Named turns come first, each shown by rows before and after it. Which turns, in which order, take the first row of each pair that follows to the second? Write the first one first, as in the answered first pair.
Z28:
[ 0.54  2.69 -0.97  1.07  1.18  0.82 -0.58  2.17  0.81 -2.51  0.22  1.04
 -0.97 -3.32 -1.59  2.43] => [ 1.31  4.10 -1.01 -0.17  1.96 -0.26 -0.65  1.63  0.80 -2.29 -0.80  2.43
  0.07 -0.57  0.59  2.47]
[-0.77 -0.70 -1.16 -0.53  0.41 -0.90 -0.08 -2.43 -1.78  0.45  1.04 -0.64
  0.58 -0.82  0.21 -0.79] => [-0.27 -0.36 -0.72 -0.61  0.22 -0.77  0.49 -2.56 -1.46  1.38  0.28 -0.24
  1.20  0.87  1.07 -0.28]
[ 1.76  1.46 -0.72 -2.16  2.48 -0.37 -1.91 -0.73  0.21 -1.16 -0.60 -3.20
 -0.12  2.06 -0.23  2.25] => [ 2.00  0.59  0.09 -0.94  1.34  1.04 -0.77 -0.43  0.77  0.30 -0.84 -4.04
 -0.02  2.21 -0.95  3.19]
[-1.00  0.55  1.15  1.00  0.16 -0.18  0.03 -0.24 -2.03  0.71 -1.22  1.79
 -0.05  1.11  2.50 -1.85] => [-1.09 -0.63  1.86  2.34 -0.94  1.26  0.98  0.27 -1.62  1.77 -1.13  0.77
 -0.28  0.33  1.17 -1.12]
Z122:
[ 1.99  1.11 -0.14 -0.12 -0.84  3.76  1.50  0.79  2.06  1.90 -3.40  1.98
  0.08  0.07 -0.23  3.33] => [ 1.71 -1.86  0.70  1.27 -2.21  4.03  2.32 -0.05  0.29  3.59 -2.39  0.02
  0.62  1.28 -0.22  1.01]
[-0.93 -0.97  1.59 -0.83  0.36  0.26 -1.10  0.51  0.96  0.32  0.59 -1.26
 -0.24 -1.11  0.06  0.74] => [-1.02 -1.37  1.61 -0.55  0.32  0.30 -1.05  0.45  0.54  0.31  0.84 -1.31
 -0.20 -1.23  0.09  0.22]
[-0.86  0.28 -0.74 -1.11  1.02 -1.38 -0.51 -1.23 -1.24 -0.22  0.22  0.93
  0.83  0.68  0.28 -2.26] => [-0.65  1.45 -0.96 -1.78  1.37 -1.38 -0.84 -0.99 -0.13 -0.56 -0.25  1.41
  0.82  0.57  0.19 -0.99]
Z561:
[-0.55  0.76 -0.40 -0.49  0.80  0.31 -0.99  0.50 -0.20 -0.87  0.37  0.92
 -0.46 -1.60 -0.05  0.30] => [ 0.11  0.18  0.57  0.12 -0.52  1.46  0.19  0.53  0.72  1.16 -0.29  0.05
  0.29  0.17 -0.20  1.60]
[ 0.81  0.76 -0.30  2.66  0.86 -0.71 -0.25  0.40 -1.47 -1.20  1.35  1.22
  0.26 -2.54  1.66 -1.52] => [ 1.58  2.04 -0.17  1.78 -0.13  0.20 -0.94  0.84  2.51 -0.17  0.34 -0.77
  0.56 -2.20 -0.39  2.21]
[-0.34 -0.21  0.78 -0.32  0.27  0.63  2.06  0.89 -0.15  0.28 -1.88  2.90
 -0.87  0.05  1.55  0.34] => [-0.56  0.72  0.11 -1.18  0.91  0.13  0.88  1.01  0.66 -0.93 -1.78  2.80
 -1.28 -1.22  0.88  0.79]

(two turns a pair)
[-0.37  0.75 -0.96 -0.81  1.20 -1.12 -1.17 -0.57 -0.24 -1.40  0.48 -0.44
 -0.32 -0.21  0.10 -0.78] => [ 0.42  0.01  0.24 -0.08 -0.17 -0.06  0.31 -0.66  0.33  1.02 -0.39 -1.09
  0.75  2.31  0.60  0.18] : Z122, Z561
[ 0.31 -3.00  0.59  1.06 -1.19  1.97 -1.53  0.64 -0.33  0.92  0.46 -2.05
 -0.72 -4.65 -3.42  0.40] => [ 0.17 -1.18 -1.03 -1.52  1.84 -1.80 -3.41 -0.83 -3.13 -1.87  0.86  0.92
 -0.29 -2.97  0.33 -3.14] : Z561, Z28
[-1.04 -0.07 -0.06 -0.52 -0.73 -1.17  1.26 -1.15 -2.31  1.81  0.48 -0.30
  1.12  0.99  2.53 -0.04] => [-1.87 -0.88 -0.46  0.03 -0.73 -1.01  0.62 -0.83 -2.62  0.72  1.60 -1.23
  0.02 -1.79  0.87 -0.71] : Z28, Z28
[ 0.04  0.71 -0.68 -0.86 -0.40 -0.32 -0.27  0.42  1.38  0.97 -1.21  0.66
  1.12  0.85  0.28  2.54] => [-0.34  0.10 -0.64 -0.08  0.16 -0.71  0.59  0.38 -1.23  0.53 -0.82  2.38
  1.08  0.94  1.88  0.27] : Z561, Z122
[-1.09  0.40 -0.95 -1.94  1.46 -2.94 -0.89 -1.25  0.12 -0.89  0.24 -0.81
 -0.07 -0.19 -0.15 -1.55] => [-0.07 -0.17  0.40 -1.16 -0.17 -1.49  0.71 -1.24  1.33  1.84 -0.93 -1.70
  1.05  2.58  0.08  0.13] : Z122, Z561
[ 0.13 -0.84 -0.59 -1.20  0.19 -1.48 -1.17 -1.76 -1.32  0.67  1.01 -3.08
  0.67  2.64  1.03 -2.09] => [ 0.43 -0.47 -0.44 -1.52 -0.24 -1.12 -1.41 -1.62  0.10  1.14  0.63 -3.91
  0.81  2.83  0.26 -0.67] : Z561, Z561
[-0.55 -0.13  0.15  0.30 -0.45  0.01  0.45 -0.23 -0.09 -0.51  1.43  2.33
 -1.78 -1.14  0.52 -0.83] => [-0.01 -0.44  0.68  0.13 -1.77  0.75  0.38 -0.37  2.05  1.06  1.03  0.07
 -1.19  0.02 -0.74  0.96] : Z561, Z122
[ 0.33 -0.17  0.35  1.16 -0.23  1.30  1.57  0.46  1.05  0.69  0.20 -0.11
 -0.94 -0.99 -1.61  0.01] => [-0.04  0.81 -0.65 -0.12  1.30 -0.44  0.21 -0.03  0.07 -1.21  0.68  0.86
 -1.29 -1.49 -0.71 -1.56] : Z122, Z28
[ 0.40  0.14 -1.40 -0.42  1.23  1.20 -1.33  1.52  1.14 -1.72  0.63  0.57
 -1.42 -1.78  0.38  0.48] => [ 0.87  0.25 -1.20 -1.05  0.68  1.10 -1.80  1.23  2.43 -0.90  0.19 -0.63
 -0.88 -0.57  0.03  1.45] : Z122, Z28
[ 0.69  0.00 -0.59  1.55 -2.16 -1.31 -0.82 -2.17 -3.23  0.13  0.34 -0.79
 -0.39  1.84 -1.50 -0.91] => [ 1.00  0.47 -0.46  1.18 -2.65 -0.81 -1.08 -1.96 -1.39  0.74 -0.17 -1.86
 -0.16  2.17 -2.38  0.87] : Z561, Z561
[-0.81  0.43 -0.43  0.02 -0.40  0.77 -1.16  0.79  1.12 -0.78  0.66 -1.36
 -1.28 -3.27 -2.48  0.61] => [ 0.56  2.01 -0.44 -2.41  0.13 -0.87 -1.94 -0.52  2.19  0.23 -0.64 -1.35
  0.72  1.79 -0.10  1.01] : Z28, Z122
[-0.66 -1.54  0.95  1.53 -0.24 -0.12  1.59  0.65 -1.69  1.01  1.32  0.59
 -0.40 -1.77  0.51 -1.55] => [-0.09  1.42 -0.17 -1.29  0.47 -0.92 -1.02  0.67  2.38 -0.02  0.48 -0.55
 -0.38 -2.06 -1.00  1.81] : Z28, Z561
[ 1.04 -2.95  0.60  0.67 -0.01 -1.03 -1.14  1.48 -1.21 -1.72  0.35 -1.44
 -0.16 -2.38 -0.67 -1.15] => [ 1.45 -3.62  1.35  1.33 -0.88 -0.25 -0.01  1.40 -1.33 -0.21  0.00 -1.74
  0.45 -0.98 -0.34 -0.90] : Z561, Z561
[ 1.32  0.25  0.26 -1.06 -1.10  1.14  0.38 -0.07  1.90  1.73 -0.52 -1.75
  0.07  0.28 -0.65  2.23] => [-0.17 -1.70 -0.11  0.53 -0.29  0.54  0.86 -0.14 -2.43  0.09  1.19 -0.39
 -0.97 -2.06  0.19 -1.93] : Z122, Z122
[-0.17 -0.04  0.30  0.46  1.60 -0.20  0.62  0.97 -1.73 -0.54 -0.64  1.32
 -0.01 -1.70 -0.28  0.19] => [ 0.61  0.10  0.81 -0.08  0.50  0.28  0.62  0.72  0.55  1.19 -1.54 -0.41
  0.95  0.37 -0.87  2.07] : Z122, Z122
[-0.37 -0.50 -0.28  0.63 -0.89  0.85 -0.14  1.67  1.58  0.15  0.11 -0.41
 -0.15 -2.80 -2.54  2.73] => [-0.84  0.13 -1.65 -1.29  0.88 -1.97 -2.29  0.57 -0.02 -2.10  1.05  0.11
 -0.07 -2.73 -1.25 -0.03] : Z122, Z28
[-0.67 -1.57  0.22 -0.82 -1.11  1.11  0.05  0.46  1.40  0.62 -0.21 -4.42
  0.56  1.76 -1.77  1.05] => [-1.20 -2.15 -0.09 -0.45  0.30 -0.45  0.67 -0.16 -2.83 -0.66  0.47 -1.55
  0.58  2.37  1.30 -3.06] : Z561, Z28
[ 0.72  3.00  0.87 -1.44  1.76  1.34 -0.39  0.22  1.28 -0.42 -0.98  3.99
  0.60 -0.98  0.50  2.96] => [ 0.71 -2.44  2.63  0.75 -1.34  2.16  1.18 -1.42 -0.89  3.47  0.41 -0.49
  2.20  2.24  0.17 -0.26] : Z122, Z122
[-0.27 -2.15  0.94  2.51 -1.47  2.82  0.94 -0.16 -1.03  0.97  0.80 -1.35
  0.01 -2.46 -2.29 -0.81] => [ 0.85  0.82  0.16 -0.78 -0.91  1.49 -1.48 -0.67  3.09  0.79 -0.45 -2.56
  0.91 -0.54 -2.68  2.34] : Z28, Z561
[-0.82 -0.85  0.38  0.61  0.83 -1.18 -0.26 -0.27 -0.80 -1.55  1.44  0.08
 -1.23 -2.69 -0.92 -0.38] => [-0.43  0.17  0.07 -0.77  0.99 -1.81 -1.46 -0.67  0.76 -1.66  1.12 -0.63
 -0.89 -1.97 -1.27  0.63] : Z561, Z28
[-0.28 -1.44  0.22  1.67 -0.46  1.30  1.36 -0.10 -1.16  0.30  0.25  0.09
  0.16 -0.27 -0.63 -0.73] => [-0.20  0.64 -0.71 -0.14  0.33  0.60 -0.48  0.16  1.15 -1.15  0.02 -0.05
 -0.33 -1.54 -1.70  1.15] : Z561, Z122
[ 0.54  0.37  0.22 -1.13  0.27  1.20 -0.86 -0.36 -0.42  1.57 -0.53  1.39
  0.14 -0.64 -0.48  1.50] => [ 0.20 -0.55  0.41 -0.31  0.10  1.42 -0.31 -0.35 -1.55  1.63 -0.08  1.47
 -0.07 -1.11 -0.45  0.40] : Z561, Z28
[-1.18 -1.88 -0.67  0.54 -0.22 -1.81  0.10 -0.06 -3.21 -1.60  1.60 -0.68
 -1.69 -2.33 -1.26 -3.41] => [ 0.87 -1.62  1.47  1.22 -2.03  0.02  3.13 -0.15 -1.66  2.69 -0.95 -0.02
  0.60  3.60  0.91 -0.72] : Z28, Z28
[ 0.43 -0.40  0.46  0.64  0.23  0.98 -0.18  0.51 -1.59  1.44  0.11  0.19
 -0.55  0.85  0.43 -0.23] => [ 0.32  0.06  0.25  0.61  0.60  0.96 -0.20  0.77 -1.73  0.90  0.09  0.91
 -0.90  0.20  0.55 -0.16] : Z122, Z28
[-0.44  3.01  0.43  0.18  1.03  0.76  1.10  1.28  0.44 -1.90 -0.91  3.69
 -0.95 -2.98  1.04  1.05] => [ 0.01  0.76  1.72  1.34 -0.05  0.91  3.00  0.34 -1.86  0.46 -0.94  3.50
  0.49  0.61  3.17 -1.21] : Z122, Z561
[-1.43 -2.81  1.37  1.34 -0.68  0.41 -0.15 -0.25 -1.67  1.58  1.73 -1.65
  0.22 -2.17 -0.17 -1.72] => [-0.46  0.66  0.37 -2.04  0.21 -0.99 -2.77 -0.49  2.56  0.74  0.59 -2.52
  0.73 -1.14 -0.86  1.66] : Z28, Z561
[-0.24 -0.99  0.47  3.14 -1.78  2.82  2.23  1.06 -0.29  1.00 -0.60  0.57
  0.32 -1.69 -1.95 -0.09] => [-0.32  1.90 -0.93  1.10  0.01  1.64  0.31  1.46  1.15 -1.45 -1.00  1.91
 -0.49 -3.37 -2.19  1.32] : Z561, Z122
[ 0.73 -2.12  1.23 -0.32  1.17 -1.27  1.38  0.14 -0.72  0.14 -0.13 -1.94
  0.23  2.72 -0.66 -1.15] => [ 0.76 -1.62  1.29 -0.01  1.67 -1.14  2.11  0.42 -1.59 -0.12 -0.47 -0.19
  0.12  2.59  0.26 -1.36] : Z122, Z28
[ 3.63  0.00  0.71 -0.53  1.37 -0.60  0.05  0.58 -1.25  0.75 -1.21  0.85
 -1.24  0.89  0.74  0.67] => [ 3.15 -1.33  1.09  0.88  0.54  0.43  0.68  1.08 -1.57  1.11 -0.60  0.06
 -1.86 -0.75 -0.61  0.53] : Z28, Z122
[ 0.02  1.41 -0.56 -0.65  0.96 -0.19 -0.50  0.21  0.75 -0.93 -0.96  1.70
 -0.45 -1.01  0.55  0.80] => [ 0.21 -0.41  0.25  0.34  0.13 -0.13  0.68 -0.51 -1.07  0.61 -0.75  1.43
  0.46  1.17  1.83 -1.11] : Z122, Z561
[-0.47 -2.12  0.89  2.29  0.44  0.93 -0.24  0.39 -0.60  1.51  0.03  0.87
 -0.38 -0.20  0.56 -0.53] => [-0.53  0.14 -0.22  0.68  1.96 -0.11 -1.77  0.63  0.46 -0.44 -0.23  2.08
 -0.98 -1.46  0.54  0.41] : Z28, Z122
[ 0.13  2.69 -0.60 -0.57  0.99  0.49 -2.16  0.69  2.38 -1.14 -1.27  1.69
 -0.48 -2.15  0.07  2.32] => [-0.51  1.08 -0.40  0.75  1.60 -0.15 -0.93  0.22 -1.81 -1.40 -0.44  3.68
 -0.48 -1.79  2.39 -1.44] : Z561, Z561
[-0.30 -0.36  0.18  0.15 -0.23 -0.90  0.44 -0.68  0.52 -0.16 -0.12  0.74
  2.31  3.28  0.28 -1.17] => [-0.05 -0.14  0.49  0.43 -0.70 -0.05  0.83 -0.24  1.62  0.37 -0.57  0.57
  2.29  3.12 -0.31  0.25] : Z561, Z28
[ 0.74 -0.07  0.07 -1.14 -0.14 -1.54 -1.12 -0.39  0.57 -0.47  0.47 -2.24
  1.24  1.85 -0.38 -0.15] => [ 0.21 -0.51 -0.10 -0.44  0.57 -1.90 -0.63 -0.34 -1.61 -1.41  0.94 -0.57
  0.69  0.96  0.62 -1.99] : Z561, Z122
[-0.03 -0.62  0.90  0.93 -0.60  0.23  0.42  0.07 -0.17  0.63 -0.09  0.03
 -0.40  0.65 -0.28 -0.82] => [ 0.16  0.62  0.28 -0.19  0.34 -0.71 -0.39 -0.12  0.11 -0.23 -0.32  0.97
 -0.31  1.03  0.51 -0.70] : Z561, Z28
[-0.27 -1.55 -0.04 -1.25 -1.32 -0.28 -1.52 -1.59  2.34  1.09  0.85 -3.06
  1.38  1.93 -1.37  0.63] => [-0.73 -3.15  0.18 -0.10 -1.27 -0.43 -0.57 -1.82 -0.32  1.14  1.60 -2.41
  1.32  1.94 -0.37 -1.90] : Z28, Z561
[ 0.64 -1.56 -0.83  3.14  0.07  1.40  1.25  1.23 -1.70  0.97  3.77  0.37
 -0.46 -5.33 -1.02 -1.24] => [ 1.99  3.73 -2.15 -0.61  2.96 -0.99 -0.39  1.02  0.22 -0.95  1.54  4.24
  0.45 -2.57  2.24  0.85] : Z122, Z28
[ 0.78 -1.91  1.81  2.32 -2.66  1.65  0.15  1.52  4.05  2.12 -0.57 -2.42
  0.72 -0.31 -1.06  0.61] => [-0.38  0.89 -0.21  1.39  1.39 -0.73 -0.91  2.14  0.56 -2.86 -0.14  3.54
 -1.03 -3.81  1.57 -2.12] : Z561, Z122
[ 0.19 -1.86  0.22 -0.22 -0.88 -0.36  0.41 -1.34 -1.11  0.92  0.61 -2.23
  0.74  2.44  0.41 -1.87] => [ 0.45 -0.60 -0.14 -1.31 -1.01 -0.29 -0.75 -1.07  1.52  0.66  0.22 -3.39
  0.52  1.77 -1.18  0.46] : Z561, Z561
[-0.24 -2.04 -1.29 -0.51 -0.91 -0.95 -0.88 -0.95  0.23  0.70  0.30 -1.27
 -0.34 -0.71 -1.72  1.54] => [-0.67 -2.19 -1.49  0.28 -0.04 -1.18 -0.16 -0.75 -1.98 -0.25  0.56  0.99
 -0.77 -1.52 -0.40 -0.22] : Z561, Z122
[-0.38  0.45 -0.46 -1.86 -1.74  1.00 -0.22 -1.20  2.03  1.45 -0.01 -2.54
  1.22  2.28 -0.48  1.19] => [-1.35 -2.09 -0.16  0.18 -1.91  1.19  0.95 -1.31 -1.48  1.26  1.43 -2.25
  0.76  0.91 -0.07 -2.13] : Z28, Z561
[-2.23  0.61  0.24 -2.82  1.02 -3.52 -0.56 -0.98 -2.06 -1.48  0.60 -0.35
  0.90  3.17 -0.19 -3.14] => [-1.30  0.72  1.38 -2.36 -1.29 -0.99  0.03 -0.13  2.37  1.06 -0.56 -3.23
  1.14  3.42 -3.19  1.58] : Z561, Z28
[ 2.41  1.76 -1.14 -1.34 -1.76 -0.20 -1.84  1.97  2.33  1.13 -0.98 -2.13
 -1.47  0.83 -2.65  5.12] => [ 0.70 -1.66 -2.11 -0.98 -1.47 -2.28 -3.37  0.54 -1.79 -0.73  2.21 -4.24
 -2.21 -1.25 -3.12 -0.79] : Z122, Z28
[ 0.19  1.17  0.27  0.89  0.21 -1.68  0.73 -0.16 -2.26 -0.29 -1.04  1.50
 -0.26  0.71  1.51  0.22] => [-0.57 -0.23  0.42  2.16 -0.62 -0.56  0.90  0.44 -2.23 -0.38 -0.23  0.07
 -1.29 -1.85 -0.53  0.30] : Z28, Z28
[ 0.52  1.00  0.84  0.32  1.43  0.12  2.08  0.33 -2.70 -0.43 -0.81  3.58
  0.11  0.67  2.00 -1.10] => [ 1.46  1.21  1.72  0.29 -0.11  1.52  2.51  0.56  0.25  1.67 -1.88  1.73
  0.86  2.16  0.77  1.94] : Z561, Z561
[-1.34 -0.90  0.08  3.96  1.11 -0.44  1.92  0.95 -1.91 -1.19  1.28  1.07
 -0.35 -1.43 -0.97 -2.32] => [-0.08  3.16 -0.70  1.00  2.75 -1.82  0.65  0.92  0.54 -1.99 -0.66  3.28
  0.49  0.91  0.72  0.22] : Z28, Z122
[-1.23  0.63  0.71  0.36  0.44  0.84  2.13 -0.12 -1.38 -0.80  0.04  2.45
 -0.38 -1.43  1.74 -0.35] => [-1.23  0.21  0.96  0.86 -0.06  1.43  2.53  0.06 -1.22 -0.26 -0.03  2.09
 -0.40 -1.63  1.35  0.04] : Z28, Z28
